Where one turn sends some rows of the set: a few examples, then the rows asked
H: -35	9	-10	-1	20	-24	-29	12	-24	-2	-7	6	2	-24	-15	-18	-2	24	9	-1	-12	14	43	18	-5	8	-12	7	-23	-6	12	14	9	9	0	9	8	-6	6	-7	6
B: -23	-10	-9	-11	-1	-6	-21	-10	-11	-8	-14	-10	-8	-4	-21	-22	8	1	10	-14	-11	34	52	-1	0	9	-25	-1	-5	11	24	11	-7	4	-1	-18	9	-6	4	-1	15
P: -18	-21	-3	-14	17	-27	-37	7	-23	1	-17	3	4	2	15	-18	-4	-7	20	9	-9	5	-11	0	11	-1	-1	2	5	13	23	-5	4	-3	-4	-22	-4	-14	22	-9	3
R: -10	-41	-6	-9	25	-16	-46	12	-9	1	4	2	2	-1	-20	-5	4	16	1	4	-19	6	6	1	34	-5	-22	24	-10	7	16	1	-8	10	-1	-16	-10	2	-11	-4	-3
M: -8	-20	4	-13	6	-10	-17	6	-15	-8	-5	-4	9	13	5	-1	4	1	1	-2	0	14	7	-18	-5	-19	14	-6	11	19	8	12	-7	-11	-13	-12	-13	-25	18	-11	-2
T: -16	-5	-1	19	2	1	-11	3	10	6	9	12	-20	-23	-31	-13	9	-2	1	25	-18	16	29	5	-5	17	-2	-2	-12	-8	14	12	-2	-19	-10	8	-8	-20	12	-6	0
A: -4	-15	21	-10	7	-10	-24	12	-24	-16	-20	8	2	-24	-7	-12	7	28	-12	3	-15	-16	20	3	9	9	-3	20	-4	-9	20	13	3	-5	2	-10	-12	-13	9	-36	-10
V: -21	-9	5	-16	35	-3	-29	-6	-2	-3	-1	18	-1	-8	-25	-16	3	4	2	14	-21	-7	11	5	-2	27	-16	11	11	0	5	-16	-9	4	-16	-30	11	-8	-2	13	1
W: -27	-11	-15	-14	15	-12	-47	10	6	1	-6	17	-8	-9	-27	-10	-4	9	7	-14	-23	30	26	-9	22	-2	-9	3	-13	8	24	-14	11	4	12	9	-9	0	2	-22	4
K: -6	-16	29	-5	18	6	-26	1	-24	0	-18	7	-25	-3	-14	-21	-3	13	-7	15	-21	-5	15	10	13	12	1	-2	-16	-1	2	8	-9	-13	-11	-3	3	-19	31	-20	8
F: -18	2	-11	-4	17	-6	-35	-7	20	-6	-12	0	7	-18	-38	4	-4	-1	3	-5	-11	25	24	-11	-4	8	1	14	12	5	27	-8	-19	7	-5	11	-9	-12	6	-14	-7
D: -13	-19	-11	-10	21	-2	-27	9	13	-2	-2	-7	-2	-13	-23	-28	9	-20	4	4	-16	13	32	-3	5	17	-18	2	-4	-3	18	3	9	-1	-14	-12	3	-18	-10	4	32
L: -12	-10	5	-7	20	-8	-19	7	-7	-1	0	18	-2	0	18	-16	5	-1	2	0	-9	17	15	2	4	-9	2	10	-4	29	21	20	-6	-6	8	-36	-6	1	23	-19	-9
E: -14	-1	10	7	3	-25	-22	11	-9	-5	-8	3	0	7	4	-37	8	24	6	6	2	-21	31	8	-3	-6	-2	22	2	-13	16	9	-5	-18	2	1	5	-15	0	-10	-8
Q: -14	-15	-9	-8	8	-3	-25	3	-9	0	3	20	-14	25	-21	-14	12	34	-14	2	-9	16	37	-1	-4	-1	-11	1	-7	15	15	10	-8	1	5	-29	-2	-1	-11	0	0
Z: -17	-4	-2	-4	38	-9	-17	5	-18	-14	-16	17	12	0	10	-14	15	-12	-3	-2	-8	1	3	-12	-17	7	5	-9	5	11	5	-10	0	-13	-2	-19	-3	-5	15	-19	3
J: -6	5	-6	17	2	-32	-31	8	-11	9	1	-11	-16	-13	-31	-13	-4	-1	1	-4	-10	9	28	1	-2	1	-30	11	2	-7	32	21	-14	4	-2	7	-9	0	25	-13	-1
G: -11	-16	-11	-2	8	-4	-29	-11	-20	-9	-13	8	-8	10	-31	5	2	8	7	-5	-4	9	20	-22	-8	2	-13	8	8	-7	3	-20	-33	2	-8	-14	-17	-13	-6	-6	-13
C: 1	-6	16	7	24	-18	-29	-1	-14	-5	1	9	-27	9	-11	-34	-2	6	5	5	-23	-3	10	-13	-16	-5	-9	21	-16	-13	4	4	-18	-19	11	6	-2	-17	24	-16	-4
U: -11	-13	2	-4	12	-9	-33	0	-30	-17	7	10	-13	-33	-34	-7	3	-11	-9	1	-16	7	33	-2	11	-7	-5	8	-7	-18	17	-1	22	0	-4	12	-2	-20	2	-17	11

U -> T
A -> K
Where do these go?
B -> W
M -> L
Q -> R

Where one turn sends some rows of the set: a few examples, then the rows asked
Fim: 10	10	17	18	13	1	-4	-4	-6	-25	8	4	-3	12	14	15	1
pege: 16	8	5	1	5	6	-9	-23	0	10	1	-4	-2	7	0	-18	-19
Subaf: -14	-22	6	-3	-7	4	14	-5	3	-2	-16	11	7	-7	2	0	10
tad: 10	1	-16	-9	4	11	-7	0	-8	22	-1	12	6	4	-12	-19	0
givi: -4	-2	-20	-13	-1	-18	-1	14	-1	12	0	-9	-4	3	-1	0	25
razun: -4	8	-8	13	5	-10	-12	8	6	-23	19	-9	-8	21	10	8	-4
Guna: 4	-1	-28	-6	-7	12	-7	7	-7	11	-3	9	4	4	-19	-11	0
Naso: 10	5	-20	-13	1	5	-10	3	-14	21	-5	8	5	1	-11	-12	8
Reto: 10	2	-6	-16	7	-2	-5	-2	-17	23	-11	5	5	-2	-1	-8	16
fot: 9	0	-5	-17	11	3	-5	-6	-9	25	-5	8	6	0	-1	-17	10
Lilad: -14	-24	3	-4	-10	4	14	-3	-1	-6	-19	1	4	1	-5	2	11
Mivi: -13	-22	-5	5	-14	13	12	0	4	-5	-11	14	7	-3	-8	-2	0
zako: -3	-11	-19	-5	0	-6	0	14	-3	10	1	-17	-7	19	-18	-8	12
fumu: -2	2	2	12	-15	0	2	-15	11	-10	-5	12	5	-14	14	6	-13
piden: 12	7	-1	21	-10	12	-1	-12	-2	2	-2	11	4	0	-3	-2	-26
Dosim: 7	4	16	18	12	6	-3	-5	-2	-29	9	0	-6	18	7	9	-4
zopi: 9	17	-1	16	12	-14	-12	9	-8	-8	15	-3	-5	17	17	14	1
dolo: -3	-15	-13	5	-3	-3	7	16	-7	8	-3	-15	-6	21	-21	-2	9
mudi: 7	16	-6	4	12	3	-18	-4	7	-26	20	1	-7	14	8	0	-4
lim: 8	12	7	17	14	-14	-8	7	-9	-10	13	-7	-6	20	17	15	2
pofos: -7	-11	-24	-1	-14	14	0	7	-1	-1	-7	8	4	4	-21	-7	-3
pir: 2	-7	7	-18	9	-3	1	-10	-6	19	-11	7	5	-5	7	-11	16
rup: 12	17	12	13	14	-2	-8	-3	-5	-21	11	8	-2	6	18	14	5
zop: -2	-16	-8	12	-6	-4	13	18	-12	7	-8	-9	-3	17	-16	7	12
pag: -3	3	6	-1	-8	-5	-1	-21	15	-7	-5	5	2	-15	19	0	-8
borul: 3	5	11	18	14	-13	-5	4	-6	-14	11	-11	-7	23	15	13	1
Dip: 3	-5	-21	0	-5	17	-3	3	-4	12	-1	15	7	5	-19	-15	-6
fuvu: -2	-13	-6	11	-8	-9	14	18	-13	8	-9	-3	0	8	-8	14	18
Rif: 1	4	9	-8	0	-6	-6	-26	13	-1	-3	-4	-1	-8	18	-10	-7
der: 9	6	8	-7	6	-2	-9	-26	6	7	0	-7	-3	1	9	-17	-12
Rafo: -5	2	0	15	7	-10	-8	6	5	-24	17	-13	-9	24	11	9	-4
kar: 1	14	-13	13	6	-11	-15	11	3	-17	21	-5	-6	18	12	10	-4
kefo: -7	-16	11	-12	2	-2	10	-10	-1	8	-16	8	6	-8	9	-4	16
nul: -14	-21	-11	0	-15	11	9	3	2	-8	-13	5	3	3	-15	-1	3
Felef: 3	-7	8	-16	6	-6	4	-6	-14	16	-18	1	5	-3	4	-3	21
voneg: -6	-15	-17	6	-12	18	6	4	1	0	-6	16	7	3	-17	-8	-7
zoreg: 16	8	2	13	-2	11	-6	-17	-5	8	0	3	1	7	-5	-12	-25
busa: -3	-3	-14	-6	-4	-19	5	16	-5	12	-5	-3	-1	-2	2	9	27
tafo: -4	-5	-22	-12	1	-13	-3	13	0	12	2	-13	-7	11	-10	-8	18
bomo: 6	18	-10	15	9	-13	-15	11	-3	-12	19	-2	-5	16	14	13	-1
rolir: -3	-8	-9	4	-6	-15	11	18	-10	10	-9	-1	1	1	0	15	23
Vibas: -8	-18	11	-10	-1	-3	11	-5	-8	4	-21	0	4	-2	3	2	18
tedim: 5	9	-1	8	11	7	-13	-4	7	-30	18	-2	-8	20	3	-1	-7
vubaz: 5	4	-1	20	-16	8	3	-12	4	-6	-4	14	5	-8	5	5	-21
ribas: 5	5	8	15	11	8	-7	-5	3	-31	13	-2	-8	21	2	4	-7
Zik: 10	21	-4	3	13	-1	-18	-2	4	-22	19	5	-4	8	14	4	2
simoz: -2	1	8	16	11	-11	-4	4	0	-20	12	-14	-9	25	13	11	-1
Sutu: 13	21	3	7	14	-3	-15	-3	-1	-19	15	8	-3	5	18	10	5

zopi -> simoz
voneg -> fot
Where do these go?
tafo -> rolir
piden -> der
Reto -> Lilad
Zik -> Fim

